Each row has a name. After each piece below comes the name of the row it's from, unless a question asks for something else. Each question is about the rows just above it. Places in a row count from 1.

Ziv: [148  98  40 106 194 123 174 113 159 167]
lon: [137 105  76 113 168 127 143 117 146 150]
zofub: [134 116  99 121 144 127 135 120 142 147]
fevu: [120 144 127 105 141 116 138 121 146 170]
Novo: [141 101  52  90 167 122 143 117 152 172]
The row with [137 105  76 113 168 127 143 117 146 150] is  lon
Changed lon: [137 105  76 113 168 127 143 116 146 150]. Place and old value:  8, [117]
The next 2 entries after [121 144 127]:  [135 120]
Where does [141 101  52  90 167 122 143 117 152 173] differ from Novo, and what was there?  10, [172]
find: [134 116  99 121 144 127 135 120 142 147]  zofub

zofub: [ 63  91  93 128 132 111 116 115 103 103 131 123  79 120 125 125  91 122
 115  95  90  98 114  99 108 114  69  78  81  94]
Ziv: [144 127 133 118 121 126 111 116 123 160 120 132 145 118 125 126 100 142
 114 123 136 116 152 133 145 160 121 127 117 128]
mudum: [143 121 154 129 134 125 168 123 119 114 157 133 144 157 144 124 135 139
 124  95  90 139 151 149 161 170 169 166 163 155]
fevu: [154 147 159 136 135 130 169 144 141 105 140 126 144 154 135 125 175 116
 150 156 137 160 110 135 114 121 161 156 176 150]
Bufin: [109 110 132 129 140 119 118 121 127 146 144 133 115 123 135 139  93 160
 119 109 132 115 172 132 128 151  88 100  99 113]
doke: [143 121 154 129 134 125 168 123 119 114 157 133 144 157 144 124 123 135
 124 145 115 132 126 125 118 146 125 132 162 128]
piti: [117 136 124 112 106 123 111 134 121 102  92 109 103 125  95 111 157  82
 130 123 110 145  58 125 112  89 137 133 120 139]
Biru: [ 84 107 114 129 135 117 106 126 126 128 127 124  87 115 122 134 105 137
 124  98 123 115 142 124 119 122  84  91  81 110]
Novo: [110 140 102 116 106 127  97 135 125 112  81 111 105 108  94 114 156  79
 134 119 118 136  65 121 123  86 143 133 108 136]
miken: [153 130 125 131 126 138 147 117 116 129 139 135 161 138 140 124 118 128
 121 148 114 117 121 116 137 141 147 144 159 125]
lon: [100 107 122 129 138 120 115 119 123 141 142 131 109 121 133 138  92 154
 118 106 124 110 160 126 126 142  85  96  94 108]
siti: [118 118 119 131 126 127 110 145 144 119 107 120  99 114 115 130 156 112
 142 116 142 142 115 136 123  98 131 124 107 135]
Changed mudum: [143 120 154 129 134 125 168 123 119 114 157 133 144 157 144 124 135 139
 124  95  90 139 151 149 161 170 169 166 163 155]. Place and old value:  2, [121]
What are the next 2 entries after [133 145]?  [160 121]
Changed zofub: [ 63  91  93 128 132 111 116 115 103 103 131 123  79 120 125 125  91 122
 115  95  90  98 114  99 108 113  69  78  81  94]. Place and old value:  26, [114]
The row with [144 127 133 118 121 126 111 116 123 160 120 132 145 118 125 126 100 142
 114 123 136 116 152 133 145 160 121 127 117 128] is  Ziv
Where do [ 63  91  93 128 132 111 116 115 103 103 131 123  79 120 125 125  91 122
 115  95  90  98 114  99 108 114  69  78  81  94] appear?  zofub
Where does [143 121 154 129 134 125 168 123 119 114 157 133 144 157 144 124 135 139
 124  96  90 139 151 149 161 170 169 166 163 155] differ from mudum, and what was there?  20, [95]

siti: [ 79 128 114 153 118]
mudum: [114 153 117  75 118]
lon: [ 79 128 158  75 118]
Biru: [157 207 123  75 118]
Bufin: [157 207 158  75 118]
find: [ 79 128 114 153 118]  siti
Where do [114 153 118] appear?  siti
find: [207 158  75 118]  Bufin

Ziv: [144 156 121 116]
doke: [ 75 125  95 116]
miken: [ 75 125  95 125]
mudum: [ 84 109 162  88]
lon: [ 86  58 100 112]
find: [ 84 109 162  88]  mudum
find: [ 75 125  95 116]  doke
Where does [144 156 121 117] differ from Ziv, and what was there?  4, [116]
find: [ 86  58 100 112]  lon
One entry of mudum was changed: [ 84 109 162  89]. Where, and from what?  4, [88]

doke: [117 137 129 133 124 130 129]
fevu: [137 117 129 127 126 126 128]
mudum: [129 127 130 127 129 118 132]
Biru: [ 80 162 134 146 110 134 134]
miken: [132 119 144 146 144 168 136]
piti: [171 128 138 118 104  71 168]
Novo: [ 47 187 137 159  97 137 137]
Bufin: [140 128 130 127 121 111 141]
lon: [163 116 140 135 135 141 146]
Where does [162 116 140 135 135 141 146] differ from lon, and what was there?  1, [163]
[117 137 129] is in which row?  doke
Changed piti: [171 128 138 118 104  71 169]. Place and old value:  7, [168]
Where does [ 47 187 138 159  97 137 137] differ from Novo, and what was there?  3, [137]
[159  97] is in which row?  Novo
find: [137 129 133 124 130]  doke
Changed Bufin: [140 129 130 127 121 111 141]. Place and old value:  2, [128]

miken: [135 124 140 135 125 103 116 127 167 141 145 125 131 120 115 114 144 120
 126 133 120 121 136 116]
Biru: [138 165 122 134 122 152 140 129 125 139 124 111 137 164 137 161 124 122
 124 137  72  78 132 142]
fevu: [113 156 133 139 112 153 111 114 139 130 134 115 112 157 111 157 134  92
 116 109 107 117 137 125]
siti: [148  90 142 130 126  95 126 134 147 136 145 120 144  89 122  88 146 128
 125 150 107 108 132 127]
zofub: [113 156 133 139 112 153 111 114 139 130 134 115 112 157 111 157 134  92
 116 109 107 106 136 111]
Where does [148  90 142 130 126  95 126 134 147 136 145 119 144  89 122  88 146 128
 125 150 107 108 132 127] differ from siti, and what was there?  12, [120]
Changed zofub: [113 156 133 139 112 153 111 114 139 130 134 115 112 157 111 157 135  92
 116 109 107 106 136 111]. Place and old value:  17, [134]

Biru: [138 171  66 127  60 153 141]
siti: [171  66 138 106  47 145 122]
zofub: [131 149  95 108 110 126  59]
fevu: [162 149 135 131 136 137 146]
lon: [ 81 179  46 144  85 101 129]
Novo: [145  98  82 149 142 160 144]
One entry of zofub was changed: [131 149  95 108 109 126  59]. Where, and from what?  5, [110]
Which row holds [131 149  95]?  zofub
find: [ 66 127  60]  Biru
One entry of Novo was changed: [145  98  82 149 142 159 144]. Where, and from what?  6, [160]
One entry of siti was changed: [171  66 138 106  47 145 123]. Where, and from what?  7, [122]
Give the next 2 entries after [98 82].  [149 142]
Give the next 2 entries after [171  66 138].  [106  47]

Bufin: [136 110 127 146 123 135 116 135 120 115 121 123 137 127 127 129 118 140
 132 122 109 138 140 129 135 134 115 156 132 125 134 128 137 105 139 132
 140 136 138 140 145 102 128 126 140 125]
Ziv: [126 137 134 142 123 134 143 123 111 124 116 123 121 103 142 125 115 125
 130 130 142 124 119 131 129 125 137 153 146 132 130 129 123 128 108 139
 129 135 117 146 138 151 127 130 136 139]
fevu: [133 126 133 133 126 129 139 107 127 148 120 139 143 130 134 111 119 116
 115 145 142 122 130 135 129 123 123 137 109 128 132 134 125 115 126 145
 133 125 122 120 109 134 127 128 134 129]
miken: [113 108 126 140 119 122 113 139 126 120 123 128 125 119 145 125 128 142
 134 112 119 144 144 127 126 129 112 174 139 130 133 127 130 133 125 122
 131 127 127 140 130 127 124 144 135 140]
siti: [109 123 134 140 123 134 143 123 111 124 116 123 121 103 142 125 115 125
 130 130 142 124 119 131 129 125 137 153 139 132 130 129 123 128 108 139
 129 135 117 146 138 151 127 130 140 139]
lon: [119 115 117 119 140 128 132 123 127 125 118 101 137 128 139 125 128 131
 118 123 153 151 137 139 126 124 115  72 127 139 132 125 142 124 125 131
 144 133 126 139 118 138 118 132 140 136]
The row with [126 137 134 142 123 134 143 123 111 124 116 123 121 103 142 125 115 125
 130 130 142 124 119 131 129 125 137 153 146 132 130 129 123 128 108 139
 129 135 117 146 138 151 127 130 136 139] is  Ziv
Give the next 2 entries after [131 127 127].  [140 130]
Give the next 2 entries after [135 129].  [123 123]
Which row holds [126 139]?  lon

fevu: [149 137 104  82 200  98 159]
piti: [111  86 114 131  65  52 203]
lon: [149 137 104  82 125 185 171]
Ziv: [ 78 148 184  72  83 123  84]
siti: [ 93  58  85 144 190 123 108]
mudum: [137 179 127 133  82 172 196]
zofub: [ 86 111 183 173 164 158  93]
doke: [200  85  85 123 109 163  94]
Biru: [186 114 185 204  84  71 102]
Bufin: [163 107 148  95  88  75  96]
Novo: [200  85  85 123  59 163  94]
miken: [176 120 137 125  77  51 132]
Where do [111  86 114] appear?  piti
One entry of mudum was changed: [137 179 127 134  82 172 196]. Where, and from what?  4, [133]
Changed Novo: [200  86  85 123  59 163  94]. Place and old value:  2, [85]
Where do [ 86 111] appear?  zofub
What are the next 2 entries after [107 148  95]?  [88 75]
find: [179 127]  mudum

